The rows of D fall into 4 groups and each row is roughly a mix of its group's hidden directions, except some rows that fit no group.
D (94 x 10):
0:  -5  -6 -17  15   3 -11  -4 -22  23  -8
1:  -4  -6 -19  11 -16  12 -20   5  13  17
2: -12  10  -5  11  -6 -26   1  10  21  11
3:   0  11 -12  -8  19  15 -11  21   9 -15
4:  -8  12  -6  -5   7   3  -4   7 -24 -28
5:   0 -33  -5 -10  -4 -14   6 -16  -6   0
6:  -4  10  -9  -3  10  23 -31   5  -2  -1
7:  -4  13   2  -5  10 -23  -6 -28   5 -10
8: -15 -12   1 -15   3  13 -14  24  15  -5
9: -28 -11  12 -15   0  16   3  -5  -8  12
10: -24 -15 -19 -12   9  14   1  -7  12   7
11:  -8  16   7  12 -17  -4  13 -11 -12  24
12:   3 -13  -6  12 -18  15  10 -13 -22  11
13: -25 -12  -5 -11  -3  15   6 -23  -3   9
14:  16   4  -9 -12  12  27   9   3   0  18
15:  -1  21   9  -6  24 -15  -1  -1 -15 -14
16:   9 -21  -8  26  -7  -4  15   0 -12  10
17:  -8  16  -3   3  19 -20  -6 -20   3 -15
18:  27  -5  -4   2  -3 -18   0 -13 -12 -20
19:  13   4  -4  -7 -15   6   1  32  -4  15
20: -15  16 -10   0  -2  -4  -4  27 -10 -18
21:   3   8   6  16 -17  -7  -9  20  24   7
22: -12  -9  -7   1 -27  15  -6 -17  12  11
23:  10  12   8  -7  17   4 -21 -10  17  18
24:   2  24  15 -23  -1 -12  -6  -1 -16   3
25:   1 -13 -10   3 -26  10  22   2  16   0
26: -14 -11  -6   4   2  21 -15  21  18   1
27:  21  -1  -5  -1 -10  -6 -17   3   6 -29
28:   7   8  -3  -4  -9  11 -11  31 -10  16
29:  19  -7 -13  10  14  20  -1   4  -2  22
30:  -1  -8  -9  -6  22  -2 -15   4   9 -29
31: -20 -18  12  -7   4   1   1  22   8  18
32:   9 -24   9   3  11   2 -24  -5  -1  18
33:   0  14  14 -29  -3  -2  17 -10  10  -1
34:   3 -26   2  -6  14 -17   3  22   1   7
35:  15  16   1  10   1  -4 -11  28  15  -8
36:  -6  28  21   2   4  14   4   5 -15   7
37:  13  -8  -4 -11 -10  -7   2  32  15   2
38:  15  -5  -4  -9   9 -30   1   5  17 -12
39:  -3  -7   5 -20  -3  16 -16   2  -5 -27
40:  -6  -9 -14   0 -14  15  20  10 -21 -11
41:  12  -8  22 -11  -2  -5 -11  19 -13 -18
42:  -9  -8 -20  15 -13   3   7 -14  24  -6
43:  -4 -12  -6  29  -5  -2 -23  -3 -12   3
44:  13  -1   1  -5 -20 -11  10  23  10  19
45: -20   4  -9   7  -5   2 -17 -29  10  -1
46:  12  13  -3 -11   0 -25   9   7 -15 -20
47:  13  -5 -19   5  10  27   3  11  -8  12
48: -13   5  17   3  -7 -24 -19 -13   8  -9
49: -22 -20  -1  -5 -19   6  -2 -13  13  11
50:  20 -25   2 -10  10   1  -5  -3  23   1
51:  -1  22 -17   9  11  -4   1  26  -2  -9
52:   9  10  -4  -4  -6 -35   9  12   6  -3
53:  12  13  13 -24 -12 -17  18  -3  -2  -3
54: -17   4  -8   0   2  24 -11  18 -11 -16
55:  -2   3 -28  10  10  -3  13 -18  10  14
56: -10  25   4  -5   6   9  -5  19 -23  -3
57:  -5   6   7  10   5  -4 -37 -10   5   5
58:   2  -2 -33   3   2   1   2 -23  13  -5
59:  13 -17  -8  13  -5  -1  30   2  -9  10
60:   4   6   5   6   2 -28   9 -25   7  11
61:   7   3  18  14 -32 -12  -2  -8   1   3
62:   2 -10  11 -11  -9 -11  -5 -33   9   6
63: -14  28 -14   3  -4   9 -12  18  -8   0
64:  10  -2 -14 -12   5  22  25  13  -5   3
65:  -1 -14   1  21 -19  -1   0 -18 -18  10
66:   5  19   7 -16 -10   3   6  25 -17   4
67: -13  -3  -7  -1  -1  28 -10  25  -4  -8
68: -15  17  -4   4 -18   6   3  27 -13   4
69: -10  14  18 -24  -6 -13   3 -10  11 -11
70:  10  -7  -1   9 -17 -16   9 -29  -8   3
71:   5  -1 -18  15   2  11  -6  32   3   7
72:  26 -12   6  -9   7 -17   7 -20   9   1
73:  26  13 -11   7  -1  -8  -1 -15  -8 -21
74: -24  17  -2  14  10  -4  -5 -20 -11  -8
75:  -4  13  17 -27  -6  -9  15 -12  10  -4
76:  12 -12   7  -3   6 -11 -28 -10   4  20
77: -20   1  22  -6   5  11   2  20  -4  17
78: -18  18  -4  12 -12  15   1  -7  17  16
79:   3 -18  -5  -8   4  23 -12  22  11  -8
80:  -8  12   7  -2   9  -5 -35  -2  11  -5
81: -14  17   9 -15   4  -5 -25   0  11 -14
82:  -6 -27   5   5 -13  15  15 -17   8  -2
83: -28   1  -8  11   6  17 -16  13   7  -5
84:  13  -2   4  11   4   8 -17 -19   1  27
85:  14   6   8  -3   3 -17  12 -28 -15  -2
86: -10  10   1   2   4   8 -39  -5   1  -2
87:   4  14  18 -17   9 -11 -19  -4 -18   9
88:  -9 -13 -13 -16  12  -7 -24  -8  14  -8
89:  11   2  23  -8 -12   1 -11   3 -17 -22
90:  -7 -10   9   9  -3  23  23  -1  -5  20
91:  10  -7  -4  13  -3 -22  17 -20  -8  15
92:  -4 -21   7  -3 -20  12  15 -21   9   1
93:  -1 -20 -16  17  -2  -2   2 -15  24  -3
Each list below has four rows that fit no group; the rest each fit one group, if only roughly. Name those rows in the order they come.
    k734:   9  -5  -5   2   2 -15  31  -4  12 -18
    k958:  12  -9 -15  13  10  -1  15  26  10  -7
    k787:   7   8 -15   7   1  -3  23  26   5 -13
    k552:   4  -2   7   3   5  -7  18 -24 -24  11
    k170:  37   8   5  -3  -2 -17   0   4   4   2
    k209:  11 -15  22   1 -15   9  11  -6  10  20
    k117:  -1  16   4  -3 -18   3  11   8 -31   1
    k809:   3  26  -2  -2  13  18 -10  17   2 -14
    k621:  -6  -5   7   2 -28   6   8 -19 -21   4
    k915: -11 -27   0  21 -16   3  -6  -1  -3  14
    k945: -17  -8  20   3 -14  -3  11  -8  -7  25
    k724:  -8  15   4  11 -20 -19  13   3   3  20
    k545:   4   2  -2   2  14 -32   0 -16  15  -9
    k570:   4  11  13  -3  11   4  -9 -34   8   7
    k396:  -7 -11   3  12  -6 -11   4  11  22  26
 => k170, k209, k915, k570
    k494: -12  -5 -17  12   1   3  -6  24 -10 -22
    k565:   2  18  -3  -4 -20   2   9  22 -22  -2
    k352:  -2  -1  -2  17  -1  -5 -30   2  -8  22
    k736:  -5  36  -6  -8   1 -11  -9  10  -9  -3
    k36:   4 -10  -1  -4   1  -7 -21   9  16 -29
    k433:  15  -6   7  17  15 -19  -7  -3  15  18
    k918:  14   5   1 -13 -23 -18   9 -13  17   4
    k628:  -3  -9  -2  12  12   9  29  12  -4 -18
    k675:   5  17 -22   3  29   6   9   0   0  -1
    k114:  -9   9   3 -13   7 -14   4  22  13 -23
    k894:  19 -13   6  -9   3  -3  29 -13  10   5
    k578:  -6   8  -7 -24  -2   8  21  15  -1 -19
    k431:  13   6  -6  -9   4 -26  23  -9 -11   2
 => k352, k36, k894, k431
    k664:   8 -23  14 -12 -18   8   2 -10   5  18
    k525:  15  -2  23  -9  -6 -11   6  15 -18  15
    k563: -10   1  16 -15  -4  14   2 -18 -25  -7
    k897:   2 -10 -28  10   9 -10   8   7  14 -19
    k890:  11  -2   3 -10 -16  26   7  13 -19   6
    k575:  -6  18  -3   7   5 -32   4 -12  -9 -10
    k685: -12  22   3  11   5 -18  15  -9  12  15
    k981:  -2  14   1  -2   2 -12 -21  29 -10  10
    k880: -19  12  -1  -6 -11  25  -3 -22  -1  -4
    k382:  -5   3 -24  21  10   3 -13  19   9   4
    k347:  17 -14  16  -5  24 -17 -10  -4  -7   3
    k447: -27  11   1  19   0  13  -5 -16  -3  12
 => k525, k897, k685, k981
    k944: -20  14   1   6  -3  24  -4   0 -24   1
    k789:  11 -16   8 -24   0  -2  25   9  -3   2
    k100:   0  22   4 -16  -3 -18 -22   7 -13  -2
    k463:   0  -1  -8 -10  -3  11  -6  34  -5 -17
    k669:  -2  -5 -11  -8   6   5 -11  29   7 -23
    k629: -19  -5  -8   5  12   2   8  12  18  25
    k19: -11  26  12 -13  10  -6   5  -4 -19 -14
    k901: -22  13   4 -13 -12   5 -19  -4  -8 -19
    k322:   8   1  26 -18  -7 -17 -11   0  -3 -16
    k992:   6 -18   0   3 -21  -4  26  -2  12  12
    k744:  -2  26 -18   5   2  -1  -8  27  -3   0
    k998: -13  -4  24   8 -11  -1  12  -1  -8  25
    k472:  -3 -27  11 -16  -5  -7 -11  20   6  -5
 => k789, k100, k322, k992
    k906:  -1   0 -23  27   5  -6   1  -4  12  18
    k254:  -5  -9   7  17  -3  13   3 -28 -17   9
    k40:  -5  23 -29  15  -1  -5   0  12  -3   3
    k199: -23  10  -9  11  16  -5  -9 -10  -6 -21
    k41: -20   6  -3  -1 -13  11 -26  -4 -13 -15
    k622: -14 -16  14  -1  -9  18  -5 -27  -5   0
    k860: -27   1  -6  18   6   2 -13  -1  20  10
    k616:   5  -4   6 -14 -22  -7  10  28  10   0
    k999: -13 -22  16 -14 -19   3  -2 -15 -10  -2
    k764:   2 -19 -20  -5   8 -10  12 -26  -3   3
    k530:   3  11   8   3  -7   1  12 -22 -30   5
    k113:  -9  -7 -20  26  14   1 -15   0  11  -1
 => k906, k254, k40, k616
    k97:  17  -1   9  -7   0   3  20 -18   4  24
    k738:  15  -4  -9  13 -10  10  10  23   6  21
    k900: -10   2  -4  -6  24   5   4  27  11 -13
    k490:  -1  -1  -2  20 -25 -17   7  -4 -20  -6
    k711:  -5  -3  -8   5  17 -24  -8  -5  25  -8
    k3:   7   8  26 -24  -3  -9   8  -6 -15   2
    k600:  24 -13  -3   7  -8 -25  -6  10  10  -8
    k341:  17  -7  18 -18 -12   3   1  15 -12  17
    k695:  -7  -1  -4   9  11 -25  -5 -10  27   1
    k89:   3   2  29 -17 -10 -15   5 -16   2   1
    k132: -17 -21 -16 -23   8   9  -6   3   8  -6
 => k738, k900, k490, k89
    k115:   4  -1  18  10 -18 -11   8 -23 -14  10
    k294:  -8   3  -3   9 -18  -7   5  23  17  21
    k521:  13 -26 -14  14  -6   5   8  17 -10   5
    k436:  -9  23 -16   0  -9  -6 -25  -4   7  10
    k939:   6 -10  18  -1  -6   1 -31  -4 -18   2
    k389:  -7   1  -4 -17 -15  10  28   5 -12 -14
    k69: -20  14   8 -11  14  22   8  -2 -14  10
    k967:  -3   8  -2   1 -20   4   2 -34  -9  -8
    k974: -13 -16 -16  18  10  -7   0  22   8  10
    k589:  -1  22  13  12  21 -18 -14  -3  -5   2
    k72:  -7 -20 -18   2   2  -5  12 -26   6  12
 => k521, k939, k974, k589
    k864:  -7 -26  -9  19 -22  -8  -3   1  -2   8
    k663: -20   0   1 -15   3 -18 -10   0   6 -26
    k924:  -1  22 -16  17  14   6  14  -7   3  18
    k964: -23   5   7   1 -15  -6 -23  -8  -8 -17
    k165:   2   5   0  -9   7  10   0 -12 -30 -22
    k137: -11  -2 -19   6  -1  16  -9  21 -14 -17
    k794: -11   0   4  -2  -3  -3 -25 -31   3   9
    k869:  -3 -32 -10   0   0 -20   4  -2  12  11
    k385:  12   2  -3  13   9 -13   9  14  21 -22
    k232:   9  16   5 -25 -13 -13  -6   6 -13 -15
 => k864, k663, k385, k232
    k281:   1  -7 -22  14  -5  22  -6  12  -7 -18
    k268:   0 -30  10   4 -13  20   6 -10   0   9
    k32:  -4  -2  -7  -1  20 -24  -8   1  14 -21
    k878: -13 -14  -5  -1 -24  19   8   5 -15  13
    k679: -18   8  18   8  11 -20   0 -17   3  14
    k446:  14   7 -10   3  11  -3 -10  26  19 -13
    k713: -10  -7  13  14 -20 -21  -4 -20  -7  -2
    k392:   2 -11   6   0  -8  35   0  -1  -4  18
    k989: -15 -16  14  -1  -4  13   8 -29  -2  -7
    k216:  -8 -23  -2  22 -13  -9  15  -1  11 -12
 => k281, k878, k679, k216
